The rows of M fall into several groups, which share some directions, and each row is roughly a mix of its group's hidden directions.
M, 132 rows:
[[ 13  25   8  28  33  -3 -20 -11 -19  39]
 [ 33   3 -10  13  16 -14  22 -14  27  43]
 [-47  16   6   4   6 -10  23 -12 -10 -42]
 [-17 -14  34  -6  20 -20 -16  23 -29 -32]
 [ 50   8 -16  -4  -4  25   3   7  36  16]
 [-48  -2  10 -13   7 -12   2 -12 -31 -35]
 [-17  -9  33  13  32 -27 -16  -8 -34 -14]
 [ 27  -3 -15  24  -8 -12  28   6 -14  49]
 [ -4 -19  37 -13   0  -7 -18  22 -26 -41]
 [-28 -10 -43   3  -6 -36  15 -17  -7  22]
 [  8   6 -14 -17 -37  35 -18  18  22 -28]
 [-20  12  -8  50  17  34   9  -2  10  20]
 [ 24  24  11 -33 -36   6  -9  23  -7 -27]
 [  8  -6  20 -20  -1  26 -36  30  11 -35]
 [ 17 -13  33 -20 -11   7 -29  29 -35  -6]
 [ -3   9 -17   0 -48  35   7  -2  28 -20]
 [ 38  24   4  26   8 -19 -12  -9 -11  41]
 [-14  -3  10  21   3   1 -10 -20 -58  22]
 [-17  -3 -14 -27 -13   4 -33  28 -13 -40]
 [ 18  21  -4   3   9  47 -30  23  24  -5]
 [ 25   7 -18  20   6  -6  26 -11  37  38]
 [-10 -10   5 -37  -8  20 -21  28   1 -43]
 [-34  12 -29   2 -38 -14   3  -2 -23 -28]
 [-14  14 -30  14   4   5  35 -20  44   6]
 [ 18   6 -12 -28 -52  29   2   5   6 -16]
 [ -2  21  -2 -11 -46  19 -18  15 -14 -37]
 [  4  23  28  36  22  15 -20  -8 -28  25]
 [ 30   7 -17   3 -22  13  17   6  11  52]
 [ 20   8 -23  12  20  12  14  -5  44  35]
 [ 16   7  -6  -1 -30  26  36  32  20 -22]
 [ 25   4 -24  13  -1 -11  21 -13  40  37]
 [ 10 -33  19 -19  24 -36  24  19  13 -13]
 [ 42  -9  -5 -10   3 -18   2  11  41  32]
 [  7  17 -27  12  -7   1  35 -14  46  18]
 [ 18   9 -30 -31 -31  21  29  -7  21 -12]
 [-16  -3  26   0  40 -15 -17   5 -36 -27]
 [ 20  23 -19  18  23 -27  27 -16  33  12]
 [-37  27 -15  12 -12  -5  41 -26  -5 -10]
 [ -7  16  10 -15   7 -10 -37  -7 -53  -6]
 [ 22  11 -17  15   4 -10  36 -33  10  37]
 [ 11  14  -9 -12  10  43  -7   1  48 -16]
 [  0 -19  36 -12  25  -3 -25  21  -8 -39]
 [-12  -5  22  22  36 -27 -34  -2 -23  15]
 [-25 -10  -1 -30   3   4 -54 -14  -9 -15]
 [ -6  20  28  31  23 -11 -11 -12 -42  16]
 [ -6  18 -38 -13 -43  21  10  -2  21 -19]
 [-17  -8   2 -36  -3  16 -20  12  -6 -52]
 [ 10  41   2  41   2   2  -6 -19 -16  31]
 [ 17 -14   4  19  45 -19  12  -9  30  28]
 [ 23 -11  33  -8   8 -19 -16  36 -35  -8]
 [ 42   9  -4  10   9  20 -15  28  27  30]
 [ 11   4  28  -1 -36  20 -25  16 -39   7]
 [-13 -19   3  45  25 -12  14  32  -9  21]
 [ 27   5 -26   5 -16  12  -2  -7  31  48]
 [ 25  25 -15 -11 -44  12 -30  11  -7 -20]
 [-16   0 -21   9 -14 -26  44 -38 -11  -4]
 [-24  15  15  22  38  -2 -35   0 -29   8]
 [  3  14 -34   1 -19  25  21 -20  40  19]
 [-24   3  36  16  25 -11  -5  -6 -46  -5]
 [ 25  17  11  -9 -40   9 -20   1 -43   1]
 [ 43   4  -2   8   1   4  14  12  23  48]
 [ -4 -13  -2  22  17 -46  -9  16 -21  35]
 [-49  12 -20  17  20  10   7 -24   5 -26]
 [ 25  -2 -10 -15   6  25   6  15  57  -6]
 [-42  -9  -8  -5 -33   2 -23  -2 -32 -23]
 [  5  26 -41   2  13  10   0 -21  45   2]
 [ 19   8 -22  -5   9  13  26  -2  57  -2]
 [ 22 -15  15  11   8  32 -26  14 -32  33]
 [ -1  -9  34 -25  -9  16 -12  33 -26 -31]
 [ 16  22 -38  -8 -30  22  20 -10  24  21]
 [ -1 -31   6  16  26 -22  35  17  33   9]
 [ 18   1   8  10  19  29  20  -3  55   7]
 [-42 -20  20   5  25 -19   4 -12 -32 -19]
 [-22  -7  12  23  33 -13 -11 -22 -30  34]
 [-29  -4  17  36  39 -13  17 -14 -13  16]
 [-35 -10   7   2 -14 -31  -8  -9 -48 -12]
 [ 26   3  22  -7  -1  15 -15  48   2 -34]
 [-12  -2 -21 -25  19  25 -16 -24  45  -8]
 [-12 -16  32  21  31 -35  -7   0 -32  -4]
 [-36 -12   9  13  42 -27  11 -24  -8  -9]
 [ 18  10  34  -1  -8 -10 -21  18 -44 -26]
 [ 29   1  24  -6 -18  24 -12  46 -10  19]
 [  0 -31  15 -40 -18  13  -7  31  -3 -29]
 [-52  -2   9  21   1  -7   9 -32 -23 -13]
 [ 22 -16  -5 -17  25  16  -7  13  27  47]
 [ 29  15  33 -11 -17   2 -25  37 -13 -21]
 [ 35 -10  33   5  13   4  18  25 -10  38]
 [-23 -24  30   0  17 -14 -10  31 -10 -38]
 [ -5   8 -10 -23  -5   5 -12 -12  13 -62]
 [ 10 -22 -23   7  22 -26 -17 -20   3  46]
 [-27 -10 -24 -18   5  25  -5 -13  17 -48]
 [ 21   4   2  15  40 -28  11  -9  12  41]
 [  0 -42  12 -21  41 -26  -4   6  -4  17]
 [-40  10 -26 -12  -6   7  29 -26   9 -29]
 [-19  11 -46 -27 -13   0  -2 -34  21  -3]
 [ -4 -14   6  35  44 -24  -1 -26  -4  21]
 [ 22  25 -35   4 -21  17   8  -3  44   4]
 [ 12  -9 -25 -17 -28  39  -7  25  32   1]
 [-35 -13  41   5  19   4   3  -1 -40   7]
 [ 19   4 -27   3  -6 -14  31 -12  47  21]
 [  0 -20 -14  23  -8 -28  33  -6  27  36]
 [-26  -6   9  14  34   9  -3   3  20 -49]
 [  7   7  -9 -48 -33  19  -8  17   3 -29]
 [  4  13   3  35   5 -32   0   6 -36  35]
 [-28   3   8 -23   4  10 -27   7 -18 -50]
 [ 29  -2  18  14  50 -20  10  -5  25   9]
 [-47 -13   0   9  36 -15  -2 -20 -20 -20]
 [-17  -6 -40   0 -38   9  23 -12  31  -4]
 [-15  -8   9  25 -10 -30  47   1 -31  -4]
 [ -9  -5  28  29  14 -30  -3  28 -36 -14]
 [ -7  -1 -18  18   7  -2  53 -22  24  23]
 [-21  16   6 -17  11  27 -37   4 -18 -39]
 [-51 -11 -14   6 -27  -8 -18 -12 -23 -20]
 [  6 -33  -8 -41 -22   8   7  22  27 -21]
 [-13 -15  30  21  23 -36  -7   1 -39   3]
 [ 32  -1  19  23  26  -9   7  -3  -3  49]
 [-27  -8  12 -28  -7  13 -19  23 -13 -46]
 [ 13   1 -38 -10  -2  14  16  -3  52  12]
 [ 21 -15  34   0  52   4  -9   6  22  -3]
 [-15  -1 -32   2 -10 -22  30 -41  -2  27]
 [ 33   6 -15  -7 -30  11   0  25  42  14]
 [ 10  13 -18 -17 -32  47  -1   0  24 -20]
 [ 24  12 -23   1 -33  16  19  -1  41  21]
 [  3  31   3  37  -4   0  27 -20   9  39]
 [-29   2  19 -12  26   1 -27   6 -28 -39]
 [ 13  11  -6 -23 -14  31 -48  26   7  10]
 [-32   1  -4  26  26 -24  27 -35  -9   9]
 [ 30 -16  19 -21  -8 -16 -34  23 -31 -12]
 [-35  -8  -7 -39  -3  13   1   3  -3 -45]
 [ -7   1  29  37  17 -29 -16  22 -29 -12]
 [-30   2 -27 -13 -36 -16  24  -5 -29 -17]
 [ 11   3   3 -29 -28  32 -23  41  -2  -6]]

Here is one row of each group, with its name. Which group are the others in?
[  6  -3  35  21  23 -22 -24  29 -30  -8]	K
[-31 -10  -3 -23  -3 -10  29 -38  14 -30]	B
[-37  -9 -11  33  29 -14   4 -34   7 -15]	Y
[  6 -33  -5 -43 -22  14  -7  27  16 -21]	S

[  4  -2  15 -20  11 -15 -17  18  28 -52]	Y
[ -3  -2  21   9 -28 -10   7  -2 -60  -4]	B
[ -3 -23 -36 -10 -34  -1 -42  -9 -10 -12]	S
[ 36   3 -13   2  18 -18  16  -1  36  38]	S
[-16 -21  29  19  48 -14  -3  -2 -22  14]	Y
[-54   2 -11  -2  -5 -17  24 -26 -23  -1]	Y
[-22 -21 -33 -27  -5 -19  14   2  36 -22]	B
[  5 -22  37  -1  28 -19  -5  39 -13 -19]	B
[ 22  -2 -22 -11 -31 -23  30   0  35 -18]	S
[-22  -6   9  -5 -34   2  -1  38 -32 -31]	K
[ 18  11   8  10  34  14 -35  22  34 -16]	K
